Where one turn sends some rows of the set: a few examples, then the rows asked
tafo: [-37  -2 -47 -11  13  17  -5 -23  -5  13  41   4 -25 -30  13  -6  -8 -16
 -20 -29  21   2  -8 -43]
Bukof: [ -7  -9 -12  13  42   8  -1  30  51  10   8   5 -10 -52 -11  60   6   8
  10  -1 -18 -30   3  14]
Nure: [ -2  32   7   5  11   9  55  45  29  -8  -7  16  -3  17  -6 -14 -19  17
 -46  -4  -6   0 -19 -42]
Bimu: [ 12 -22   6 -31  10  -6  -4  52   8   7 -12  22   9 -67 -35  18 -30  11
  38  10   6 -23  18 -20]
Puda: [ 28 -46  19  38  12 -44  27   8   2 -11 -13  13 -35  -3  -6 -11 -37 -16
  38  -2  -7  -2 -28 -39]
fona: [ 14 -17  13  22  22 -49   0  20   3  26  20  10  -8  -9   3  12  22 -33
  17 -10 -22  33 -61  23]
Vani: [-11   1  49  29  33 -56  23  17 -15 -34  11  -2  -7 -13 -12  -4 -12  -7
  31 -19  -5  31 -46 -10]
Vug: [  4  -6  -8  16 -13  -6  44  37  -7  -1  13  23  39   8  14 -12  -3  57
 -40   3  -3   9  13  -4]
Duno: [-17 -53 -16  28 -29 -29  15   0 -19  -7   4 -15 -17  10  -7  30 -23 -17
  -6  -1 -43  32   3   2]
besis: [-38  -9 -40  -7  21  18 -12 -35 -13  14  37   1 -16 -22   6  -6 -15 -19
 -16 -19  20   5  -5 -42]
tad: [ -3  -6 -10  -3  43   6   0  38  51   4  13   9  -4 -54 -24  56   7  13
  13  -7 -18 -35  -1  -1]
Zalon: [  8 -21  -3 -36   7  -8  -3  56  10   1  -4  18   2 -72 -28  11 -27  12
  28   4  -9 -32  25 -20]
Luz: [ 11  22   9  -3   9 -13 -40 -11   7 -16  46  18   9 -31  19 -32  15 -12
 -11 -29  27   7   7  -4]
dud: [ 19 -41  20  42  12 -49  16   6  10  -3 -14  17 -28  -5   1 -13 -39 -15
  38  10 -16  -4 -33 -40]
fir: [-35 -11 -46  -7  16  19  -7 -28  -9  21  40   3 -22 -23   9  -9 -25 -18
 -18 -12  15   1 -14 -40]
Fiv: [ -2 -42   7  12 -26 -42  18  17   6  -4  56  11   7  -6  12  60 -14   8
  20  -7 -13  29 -36  18]
Kedip: [-14 -54 -12  20 -17 -25  20   1 -26  -3  16 -23 -10  15  -8  24 -17 -18
  -1  -3 -49  29   3   3]
bovi: [ -4 -15 -21   7 -20  -4  39  45 -12   1  13  35  34   0   3 -13   2  53
 -36   3  -5   5  13   7]
pavo: [  5  27   1 -12   7  -5 -35 -13  -1 -14  47  21  -1 -38  22 -34  16 -19
  -4 -30  21   6   8 -22]
foni: [  4  25  18  13  10   5  56  37  22  -8 -14  22  -3  17  -3  -2 -22  15
 -52  -2   6   4 -25 -39]
Duta: [ 14 -15  11  32  17 -45 -11  18  -2  25  20   6   5  -7  -3  22  17 -33
  10 -10 -26  30 -64  13]
Vidir: [  6  28  21  15  12  12  48  39  25  -6 -15  21  -6  11 -12  -8 -23   9
 -51  -9  -8   0 -31 -39]
Varap: [-29 -55  21  11 -23 -17  15  -2  -1  11   4   5 -13 -15 -13 -11 -33   9
  49 -22 -26  45 -17 -38]
noke: [  9 -14  13 -32   3  -3 -11  52  -2   2 -12  13  -1 -64 -23   1 -30   6
  33   9  -1 -30  23 -26]
Bak: [-19 -57  14   5 -20  -7  22   0  -4  12  13   4 -16  -5 -22  -9 -30   1
  57 -21 -23  45 -14 -34]
pugep: [  9 -16   5 -28   2  -3  -3  53   2  -3  -6  16   9 -69 -29  10 -43   5
  39   7   1 -23  20 -19]
nik: [  2   6 -20  11 -14  -9  41  49  -4  -4  17  24  29   4   3 -18   4  57
 -42   0  -4   8  11  -3]
veze: [ -6  -7 -11  14 -14  -6  41  41 -11   3  17  22  39  -5  11 -14  -2  62
 -38  -3 -11  11   9   3]
fuzur: [  3 -45   9   8 -15 -43  32  16   7  -4  57   1   9  -5  22  54 -12   1
  20 -12 -17  24 -32  21]
mizuk: [  5  28  16  -5   2 -10 -37 -17   5 -16  51  28  -5 -36  17 -31  12  -9
  -5 -24  23  16   2  -7]
Bise: [-43 -14 -42 -13  12  17   0 -24   1  14  32  -4 -23 -24   8  -8 -29 -15
 -23 -26  26   3  -9 -43]
Zabo: [-15   6  44  36  29 -57  17  17  -9 -35  11   0  11 -12  -3   0 -19  -9
  34 -14  -7  30 -48 -11]
Sozo: [-14  -7  -9   4  41  15  -5  32  42  12  17   0  -6 -44 -14  65  14  17
  10  -5 -11 -32  -3   6]
Mak: [ -2  23  15 -13   8 -10 -39 -21  -4 -14  41  21  -2 -36  18 -26  15 -18
 -10 -23  24  15   6 -12]
Limom: [ -3  31  21   8  21  14  50  40  36 -12 -11  29  -2  14  -7  -7 -20   7
 -38  -6  -3  -5 -31 -38]
livip: [ -5 -12  -1  -2  42   9  -2  31  55  17   4   8  -2 -47 -16  59   5  11
  15   3 -17 -27   5   8]

livip turns into Vug
Puda turns into Vani
And these:
Sozo turns into bovi
Nure turns into pavo
Varap turns into dud
mizuk turns into Bukof

